which system made each run:
K, trace 1 (8 x 20):
[[ 23 -16  -6  29  25  14 -27  11  20  -9 -18  -8  16   1 -21  33  33 -37
    0  37]
 [-10   2   8 -11  -4  -6  13 -56   6 -31  36 -39  11  33   5 -15  -5  13
   17 -18]
 [-12   0   7  -8  -6   4  20  31 -30  18 -22  40 -25 -16  26 -32 -21  32
    9 -26]
 [ 39  13   4  18  15   3 -29  14  21  17 -21   9  -3 -34 -11  41  20 -19
  -21  34]
 [-16 -28  -7  11   7   2  24 -47  16 -29  16 -40  23  38 -22   8  16  -9
   11  -5]
 [-12  13  10  -9   1  -8   3   7 -35  -5  11  19 -17   4  36 -52 -36  30
   28 -13]
 [ 31   8  12  -5 -10  18 -15  18  13  22 -43  31 -18 -44  -1  26  18  -4
  -28   0]
 [  6 -16  -7  33  27  -9  19  -7  19 -11  17 -47  26  25 -27  35  24  -9
    2  15]]
R, trace 2 (8 x 20):
[[ 12  17  -9 -47 -20  11  -9  13   9 -27  18 -33  20  26  -8  19  27   0
  -37 -26]
 [-23  23  -4  -7 -10 -45   3  21 -16  38  27  17 -12 -15   8  -8 -49  25
   -1  -4]
 [-30 -37 -16  13 -26  18 -16   0  14   6 -17  11   6   0 -17 -10   1 -59
   31   5]
 [ 27  37  -9 -17 -12  11  -5  -2  11 -10  34 -54   7  -2  -2  17  27 -19
  -32   5]
 [-36   7  -7 -43 -13 -39  -5  -3 -16   6  18  29   1  15  -2  -9 -39  32
  -19 -17]
 [-10 -12  -9  23 -24  10 -17  51   0  26  -9  10  -3 -15   3 -14 -10 -46
   41   5]
 [  3   8  -9  -9 -23  10   5 -47  31   3  17 -40   5 -11 -24  25  21 -34
  -30   4]
 [-20  16 -16 -40   1 -24  -5  28 -27 -21  36  -6  16  38   5 -16 -16  26
  -17 -11]]
Z, trace 3 (8 x 20):
[[ 13  21  -4   2  -4  35 -30  15 -27 -16   3   0 -15 -10  32 -51   0 -30
   25  22]
 [ 18  15  -1 -33 -15  13  17 -10  15   3 -14  -8  -5 -17 -12  34  28  12
  -62 -22]
 [-21 -14  -9  23  18 -46  10  46  -1  17  21  -6  22  25 -14  20 -23  15
   22   0]
 [-20   4  -7  -9 -28  14 -34 -40  -3  -1   8  11 -12 -15   8 -40 -20 -45
   20  21]
 [ 32   8   1 -17  -2  44  17  27  -2 -26 -14 -28   3   6   5   8  49   2
  -26 -27]
 [-10  21  -4   2  13 -56  11  16  -4  36  27   5   0 -11  -9  27 -32  34
  -24   8]
 [-38 -41 -11  -2 -28   7 -25  -5  10  -4 -13  21  11  15 -12 -17 -13 -43
   39  -6]
 [ 42  38   0   4   5  39  -4   3 -10 -19  14 -42 -10 -14  21 -15  32 -18
  -10  17]]
C, trace 4 (8 x 20):
[[-34 -28 -12  44  16 -25   9 -24   6  14  15  -6  10   7 -19  -1 -22 -22
   36  31]
 [  9  11  10 -19 -10  34 -34 -24 -17 -30 -10  19 -16  -4  31 -49  -2 -13
   19   6]
 [ 39  15  21 -12   7   6  28  18   7  -6 -10 -14  -4  -2   7  30  26  46
  -29 -36]
 [-21 -22  -8  50  26 -37  23   4  10  31   6  -2   8  -3 -24  25 -17   0
   16  25]
 [ -6  -7  -2   2  -4  27 -40 -38  -7 -24  -7  14  -7  -1  11 -41  -3 -40
   28  28]
 [ 37  25  23 -29  -5  23  15   1  -4 -25  -1 -20  -7   7  25  -3  24  39
  -16 -40]
 [ -8 -13   4  34  25 -39  37  19   8  37  -4   7   1 -10 -17  35 -15  34
    0   0]
 [-11 -20 -11  26   9  14 -37 -23   2  -7 -13  16   1  -7  -8 -16  -1 -49
   27  46]]
A, trace 5 (8 x 20):
[[ 15  26  23 -16 -28  10  35 -26   9   1  17 -33 -15  -8  22 -11   1  28
    3 -47]
 [ -6  -7 -11  30  28 -17  40  40 -16  38 -17  18 -12 -24  -8  17  -4  24
  -18  10]
 [  2 -26  -1  17  31   2 -44 -29   9 -26 -18  19  14  14 -16   7   8 -25
   12  46]
 [ 11  13  23 -19 -20  11   7 -41   8 -30  24 -34   1  21  22 -21   0  15
   24 -38]
 [  0  17   1  13   4 -11  50  27 -20  41  -4   9 -27 -36  14  -3 -14  36
  -16 -14]
 [  3 -31  -7  29  35   0 -21   0   9  -1 -38  31   8  -5 -24  27  16 -17
   -6  42]
 [ 10   1  16  -5   3   5 -19 -47  14 -44  26 -36  18  38   6 -11   6  -4
   29  -4]
 [ -8  21  10  -8 -13  -6  46  -1 -21  22  10   0 -28 -20  27 -28 -23  40
   -1 -34]]
C, trace 6 (8 x 20):
[[-11   2   3   7   1  -7  25 -78  12  18  -1   4 -20 -32  -9   3 -10   5
  -23  15]
 [ -3 -30  -2   8  29  19   0  34 -23 -41 -18   6  16  43   9 -23  16   9
   29  -5]
 [ 39  42  32   1   0 -24 -29 -26  22  16  16  -3 -12 -30  12  22 -16  18
   -2  11]
 [-18 -48  -5  28  -4  28  52  -2   7   3 -33  -5  -1   3 -12  -2  23 -10
   20 -25]
 [ 17  37  -3  10  41 -12 -21  -4 -30 -13  27  -4  -8  -4  19 -22 -11  11
   -6  54]
 [  1 -34  29 -16 -15   6  -1 -44  34 -15 -32  18   6  13 -11  21   9  16
   10 -40]
 [ 25  20   3  42  18   3  13  56 -15  13  16 -29  -5  -8  21  -9   3  -2
   33  11]
 [-13  -8   1  -1   6   1  10 -79   8   6 -16  21 -18 -25 -12   3  -4   3
  -28  20]]
R, trace 7 (8 x 20):
[[  6  28  12 -20 -22   5   5  34 -24   1  16  -3 -15  -2  38 -36 -18  24
   20 -37]
 [-31 -25 -22  16 -12   6  29  -6   3  41 -31  27 -17 -38 -21   7  -1 -24
  -21  10]
 [ 11  -7 -12  10  21  -9 -22  15  17 -25  20 -36  37  37 -23  32  23 -20
    1  20]
 [ 10  41  23 -27 -14 -16 -25 -35  -6  -7  30   0 -14  -7  29 -26 -32  24
    8  -6]
 [-28 -28 -15 -12 -29  27  26  34 -14  15 -37  28 -11  -9   0 -19   6 -10
    0 -35]
 [ 12   7 -18  35  19 -13   8  14  16  26  12 -27   8 -17 -26  42  14 -24
  -21  39]
 [ -9  -1  10 -28   2 -21 -34 -46   7 -37  27  -3  19  41  -1  -6 -18  11
   14  -2]
 [ 10  24   5 -13 -27  27   2  40 -24   9  -7   9 -25 -22  35 -41  -6   0
   15 -23]]
J, trace 8 (8 x 20):
[[-18 -23 -13  -6 -41  36  27   1   9  22 -33   9 -15 -27 -10  -3  17 -32
  -12 -27]
 [ 31  33 -15  -1  28   2  -1  22  -8 -13  23 -38  10   4  -4  21  30   1
  -42  29]
 [-34  -4  -1 -34 -22 -44 -34 -19  11   4  21  24  15  19 -14   6 -41   5
    0  -7]
 [ -2  -2 -11  17 -26  31  -3  50 -10  21 -12   2 -13 -23  14 -25   3 -43
   30  -4]
 [ 18  27  -5 -13  -2   7  23 -33  12  12   4 -21 -12 -30 -12  28  23   4
  -61   6]
 [-27 -13 -23 -22   8 -29 -18  36 -10 -20  24  -2  34  50 -19  11  -8   3
   -6  -1]
 [  3  20   7   3 -26   2 -42  -1   1  27   0  24 -21 -38  18 -22 -29 -32
   27  19]
 [ -2  -7 -12 -11 -32  30  46   2  15  11 -11 -29  -3 -12 -14  16  34 -14
  -30 -37]]
K, trace 9 (8 x 20):
[[ 24  -2  26  11  19  -8 -39   0   7  10 -38  54 -13 -26   8  10 -12  12
   12  20]
 [ 29 -16  17  29  -1  29  14 -25  36 -11 -10 -39   6   0  -8  23  36 -20
   22  -9]
 [ -8   7   2  15  32  -7  48 -31 -29 -13  21 -18 -12  11  19 -32  -9  43
    5   2]
 [  9 -13  19  -4  16   4 -25  -2  -8  -1 -50  66 -16 -17  11  -7  -9  23
    3   5]
 [ 47  -2  27  31   6  14  -7  -1  38  -4 -10 -31  10  -4  -3  36  30 -11
   24  -3]
 [-17  -6   0  21  20  -4  58 -56 -10  -5  18 -26  -9   5   3 -20  -4  26
    6  -2]
 [  6 -10  11   2  29  12 -17  11 -29 -14 -37  55 -16  -5  22 -29  -9  23
   13  13]
 [ 52   6  36   9  -1  10 -22 -12  41  -3 -19  -9   3 -14  -2  41  24   2
    7  -9]]
Z, trace 10 (8 x 20):
[[ 20  49   6 -31 -19  -5  -6  35 -17  20  14   5 -20 -27  27  -8 -14  23
  -25 -17]
 [-30 -31 -24   1 -22  -9  11  31  17  36 -19  16  10  -9 -37  34   2 -27
  -17  -9]
 [ -7   9 -23  16  10  -3 -19   0  -5 -17  43 -42  17  22  -4 -12   1 -41
   16  38]
 [ -1  27   4 -58 -36  13  -6 -14  -9 -18  17  -6  -7   7  19 -22  -4  13
  -20 -38]
 [  7   5 -10   2  -9  -4   5  83  -5  34 -15  14  -3 -19  -3  21   2   1
  -13 -12]
 [-28  -6 -28  12 -12 -18  -7 -27  18  21  24 -18  10  -7 -33  18  -9 -46
  -11  34]
 [ -5   4  -8 -27 -13  20  -7   8 -17 -44  29 -32  16  42  14 -34  10  -9
   16 -20]
 [ 18  45   2 -31 -22  -3 -11  36 -13  25   3  16 -23 -34  19  -1 -11  15
  -33 -11]]
J, trace 11 (8 x 20):
[[ 34  16  30  35  16   6  -5   7  -5  20 -20  20 -28 -37  30 -13 -10  17
   33  11]
 [ -7 -38   4  15   9  10  49 -42  23  -9 -22 -15   6  11 -25  25  26  14
   -9 -22]
 [  8   7  -1  16  50  -8 -13   5 -31 -37  21  -7   9  32  18 -26  -4  20
   21  32]
 [ -1 -14  35 -14 -19   0 -10 -38  14   3 -30  41 -16 -12  14 -10 -21  24
   25 -33]
 [ 22 -17   5  45  23  21  45  35   0  -1 -15 -29   2   4   5   9  31   9
   23 -11]
 [ -2   2   7   7  40 -24   5 -68  -3 -14  10   6  -4   3  -5   2 -10  30
  -15  32]
 [-11 -35  11 -10  -3  16 -12  15  -9 -36 -19  19  12  39  12 -26   1   7
   43 -30]
 [ 44  25  34  34  14   6  13  -7   6  20  -9  -4 -26 -39  27   0  -1  23
   20   2]]
A, trace 12 (8 x 20):
[[-11   1 -31  -1 -14   4   6  68  -9   4  24 -34  19  19  -9   4  12 -31
    0  -5]
 [-34  15 -33 -38 -19 -14 -34  -2 -18   4  21  19   0  -2  -9 -16 -21 -27
  -33  26]
 [  4  -2   2 -43 -45  16 -34  42  14  -6 -14  10  11  10   1   8   9 -19
   -1 -39]
 [ -4  28 -23  -2 -30 -15  -3  35  10  33  39 -36   5 -15 -10  15  -8 -35
  -12   6]
 [-49 -24 -41 -26 -17   2  -5  27 -20  -3  -3  20  12  20 -19 -14  -5 -28
  -17   0]
 [ 21  34  -3 -42 -25   9 -60  32   0 -14  12   1   5   0  11  -3   3 -25
  -16   3]
 [-25   0 -12 -25 -55 -16   7  15  25  33  18 -13   9  -5 -20  23 -11 -22
  -11 -35]
 [-19   1 -36   0  -5   6  -9  71 -25   6  11  -4   9   8  -3 -14   2 -34
   -3  14]]

runs to name:
trace 13 (2 x 20):
[[ -5 -18  22  19 -10 -38  17 -13  40  33  -1   1   7  -5 -19  43 -19  19
   19 -24]
 [-24 -19 -29  39  26  17  23  -7 -26  -8   5 -17  -2   7  -4 -33   7 -31
   20  37]]
  J
trace 14 (2 x 20):
[[-23  -6 -14   8   3 -33  15  63 -13  41  -3  27  -2  -8  -8  11 -25  17
   -2  -4]
 [ -8 -21   0  33  -7  -2 -22 -33  29   7   4 -12  10  -3 -18   9  -4 -51
   38  27]]
  R
trace 15 (2 x 20):
[[ 26 -25  11  26  20  15  12   1  26 -26  -8 -35  24  27 -15  33  39  -2
   15  -8]
 [-11  18   8   9  22 -30   4 -42 -17 -10  38 -11  -5  12  17 -29 -34  26
   22  17]]
  J
trace 16 (2 x 20):
[[ 30   3  -2   7  38  -9 -43  30   6 -11 -12  12  17   4 -15  36  19  -5
  -19  40]
 [-16 -20  13  -5 -26 -10   4 -55  35 -13  18 -26  17  24 -14  10  -8  -7
   28 -29]]
  K
trace 17 (2 x 20):
[[ 53  40  19  18  10  10 -17  30   0  19  -8   0 -22 -42  25   7   7   2
    1  17]
 [-32 -32  -9   4  -9 -14  48 -38  22  18  -8  -4   6   1 -34  30   3   8
  -23 -20]]
  Z
trace 18 (2 x 20):
[[ -3  15   0 -25  11 -14 -61 -26 -13 -25  14  25   3  11   8 -20 -22  -6
   -2  37]
 [ 18   6  20 -25 -47  24 -10  35  14   9 -21  10  -9 -14  17   1   6  -3
   14 -52]]
  R
trace 19 (2 x 20):
[[ 20 -12  -6  11  31  15 -31 -27  14 -28 -17  -3  13   5 -21  23  32 -26
  -18  44]
 [  5   5  20   2 -11  -4  12 -29  10 -24  36 -45  10  32  15 -14  -7  12
   42 -30]]
  C
trace 20 (2 x 20):
[[ 29  46  13 -21   6  -9 -56   8 -15 -14  22   9  -7  -5  29 -19 -19   7
    1  22]
 [  2 -24  14  -8 -28  12  34  -8  33  12 -30  -1   1  -7 -16  35  21  10
  -11 -52]]
  C
trace 21 (2 x 20):
[[ 15  10   4 -11  14   6 -27 -55   8 -46  23 -30  14  26  -1  -3  16 -12
   -3  21]
 [ 11  27  11 -41 -11   6  -4  26 -27  -9  -4  23 -17  -3  31 -26 -10  40
  -16 -31]]
  R
trace 22 (2 x 20):
[[-24   7  10 -22 -25 -24  21 -50   6  26   5  20 -19 -21  -1  -3 -33  28
  -16 -25]
 [ -3 -36 -11  26  18  23  -3  55 -13  -9 -35  19   8  12  -1  -8  19 -17
   27   7]]
  Z
trace 23 (2 x 20):
[[-27 -30 -14  -1 -23   6   3  64  -8  11 -16  18   9  14  -3 -12  -6 -17
   29 -29]
 [ 34  33   2  22   9  13  -5 -24   9  21  -2 -11 -23 -51   4  11  13 -18
  -23  40]]
  J
trace 24 (2 x 20):
[[ 34  -9  33  36  -8  18   6  -9  35   0 -10 -28   1  -6   8  15  17 -10
   51 -21]
 [-19   3 -20  27  26  -2  61 -29 -22   6  23 -32 -10  -3  -2 -17   1  12
  -14  16]]
  A
trace 25 (2 x 20):
[[ 10   8 -10   2  44  22  -5  -2 -40 -45   5  -5  -1  20  20 -37  16   9
   -1  31]
 [ 30  10  26 -17   3   2 -24   2   7   8 -42  49 -19 -31  10  18   1  26
  -21  -5]]
  R
trace 26 (2 x 20):
[[-24   3  -4 -37  12 -19  10 -33 -25 -15   3  28  -8  12   4 -18 -19  46
  -35  -7]
 [ 39   3  37  10  -4   1 -28  36  18  14 -32  28  -8 -20  16  19  -3  15
   29 -16]]
  A
trace 27 (2 x 20):
[[ 28  -4  -2   9   2  16 -49   5  27 -16  -9 -11  16   2 -15  27  28 -45
    2  28]
 [ -8  16   3  -5 -24   6  38 -37   3  -5  39 -53  -4   9  10 -21  -2   2
   12 -28]]
  C
trace 28 (2 x 20):
[[-36 -14 -12   6  19 -49  24  12  -9   6  29  -5  20  35 -15   7 -28  33
    9  -7]
 [ -8 -14  -2  15   7  19 -31  -9 -15   2 -31  45 -17 -23  11 -33 -10 -29
   23  33]]
  J
trace 29 (2 x 20):
[[ -5 -16 -26   0 -10  30  12  20   8 -20   3 -42  22  23 -21  12  41 -42
  -11  -5]
 [-24  31  -6 -21  -8 -37   2 -20 -17   6  51 -13  -3   7   9 -22 -42  20
   -5   2]]
  C
trace 30 (2 x 20):
[[-10 -31  -7 -17  16  21  34 -18  -8 -41 -20  -6  13  36 -10   0  32  24
  -22 -24]
 [ 31  40  25   3  24 -36 -26  11  -6   8  23   6  -7  -8  23   5 -28  40
    9  16]]
  A
trace 31 (2 x 20):
[[-20 -24 -15  -5  31 -15  40  28 -22  -4 -16  17   9  22 -15  15   8  43
  -32 -12]
 [  2   1  10  12  12 -31 -61  -7  10   5   6  30   5  -3  -2   6 -31 -15
   28  40]]
  Z
trace 32 (2 x 20):
[[  8  14  -5  11  31 -35  27   3   2  25   8  -4  -1 -14 -18  42  -1  36
  -44  16]
 [-35 -37 -18   0   7 -11 -35 -11   4 -19  -2  17  25  34 -24  -3 -10 -32
   19  23]]
  J
trace 33 (2 x 20):
[[ 27  20  15 -42  -9  23 -48 -14  -5 -47   2   1   3  17  20 -18  12   0
   -1  -8]
 [ 16   6  19   2 -14 -15  42  24  18  26   4 -22  -1  -7   1  32   1  38
   -1 -50]]
  C
trace 34 (2 x 20):
[[  1  -3  -7 -33   4  24  13  41 -31 -23 -27  23  -5  13  13 -17  18  27
  -27 -27]
 [ 28  27  15   4   0 -32 -41   1  29  28  10   5   2 -26 -10  44 -13  -4
  -12  25]]
  A
trace 35 (2 x 20):
[[-49 -28 -14 -14   3 -18  18  18 -29   0  -6  36   3  25   0 -26 -28  25
    9 -20]
 [ 31  29  12  -1 -17   3 -57  29  12  20  -6  17 -10 -34  14   8  -8 -27
   10  18]]
  K
